(in the rows, 128 means zero)
The rows below come in pairs that one turn or mirror swaps. Which row does each named row swap with?
The rows were stretched afterwards, more along some directions than others.
ril: [148  84 143 115 127 100 175 114 124 139 124  97 130 105 119  98 162 117
 140]
roto: [143 125 135 119 133 104 119 132  94 142 142 129 133 131 137 121 106 105
 144]
Kebe: [133 131 149 139 136 127 162 140 129 106 119 125 110 132 144 102 140 104
 103]
rozez: [131 127 125 123 144  97 127 145 114 139 149 100 120 101 150 138 146 131
 126]
pevav: [139 124 135 135 158 127 150 106 133 124  88 132 107 120 122  80 137 137
 124]
Seza: [ 91 133 128  84 157  96 117 152 122 176 112 142 105 102 141 124 159 105
 161]
Vasum: [154 125 135 144 157 114 147 142 130 111 125 108 125 114 121 105 140 136
  97]
Ziber: [112 140 141 140 166 133 150 143 160 117 106 130 127 144 146 118 148 112
 107]
nozi: [123 119 114  81 150  85 103 156  94 181 131 125 132 156 138  94  84 114
 157]
bodoz: [139  95 139 130 149 112 145 131 118 141 120  94 138 104 130  96 166 118
 146]
purov: [139  93 135 126 137 108 157 130  97 121 119  95 134  97 119  87 152 110
 142]
kad: [156 121 146  89 137 122 132 144 107 169 113 113  88 125  96 112 105 159
 146]
Dav: [ 86 133 117  79 161 100 116 161 140 172 124 141 114  91 125 148 171 113
 159]
Tufe: [137 121 130 136 174 108 137 165 108 161 137 102 127 157 123 119 107 121
 130]
sir: [141  98 141 127 146 126 139 125 133 140 106  96 132 110 123 108 171 131
 142]
tapof: [150 120 139 141 138 137 128 102 122 131  85 136 127 151 125  89 103 152
 104]
rura: [126 131 109 106 184 106 107 138 144 170 117 100 128 154 114 124 125 146
 125]
Zepeg: [139 127 125 131 153 105 127 147 127 128 140 101 125 106 137 138 149 136
 117]
fov: [112 142 125  89 156 104  88 147 128 169 108 151 101 126 137 100 119 119
 153]
foga: [127 140 129 120 164 126 125 166 135 153 111 141 126 122 115 121 104 146
  94]
neliv: [139 124 154 116 145 109 153 138 106 134 134 138 118 132 128 104 114 104
 154]
gipi: [103 156 119 114 182 102 111 153 131 170 120 127 128 180 139  89 124 101
 120]
zuti: [115 150 143 120 166 120 144 150 117 152 109 104 129 163 137  82 156 107
  98]
Neke: [137 124 131 150 154 118 153 107 124 117  92 132 118 124 133  84 134 130
 121]
Guz: [149 127 150 108 149 136 133 149 124 173  96 121  98 129 101 125 117 159
 127]
Fafe: [153 112 159 115 144 116 160 130 109 132 127 138 108 126 116  90 120 110
 161]
Sefam: [128 126 130 136 160 126 148 112 130 127  81 135 120 123 125  90 143 135
 121]
piv: [ 96 151 139 131 167 135 147 145 171 131 103 129 124 135 132 139 168 128
  99]
favu: [141  91 144 115 128 103 166 118 121 143 122  98 132 108 124 100 158 120
 129]
maro: [119 148 134  81 157 128 117 157 126 152 141  98  99 110 119 155 151 152
 124]
gamu: [125 135 148 138 140 121 153 143 139 108 123 133 110 131 148 101 147 107
 102]
Boze: [144 119 136 133 179 115 139 167 107 139 127 115 129 160 101  94  91 121
 119]
dozu: [132 103 136 103 113  95 151 120 100 152 127 113 138 142 150  65 126  92
 152]
folo: [124 106 137 106 115 100 151 122 109 141 131 118 136 133 153  69 139  90
 152]
mot: [127 129 113 111 183 104 115 128 149 168 108 100 123 151 112 116 136 148
 126]
vini: [113 149 119 114 178  99 112 143 127 167 120 117 133 185 142  82 120 108
 116]
Tib: [124 126 118  88 135  85 112 159  87 175 143 124 138 162 151  83  74 104
 160]
fufoz: [150 117 153 119 147 110 158 131 112 125 136 138 106 124 124  90 114 110
 149]
megum: [121 137 145 131 153 121 153 134 122 137 103  97 139 155 142  90 153 106
  95]
fid: [149 132 148 112 165 145 127 151 140 170  99 123 104 139 103 121 117 158
 121]
Notod: [109 147 125  88 154 110  95 153 133 173 106 148  95 122 134 111 130 114
 156]
lozip: [132 121 126 137 165  96 132 166 105 163 139 109 130 143 129 131 112 115
 130]

piv is swapped with Dav
Fafe is swapped with Neke
zuti is swapped with Tib
Vasum is swapped with kad

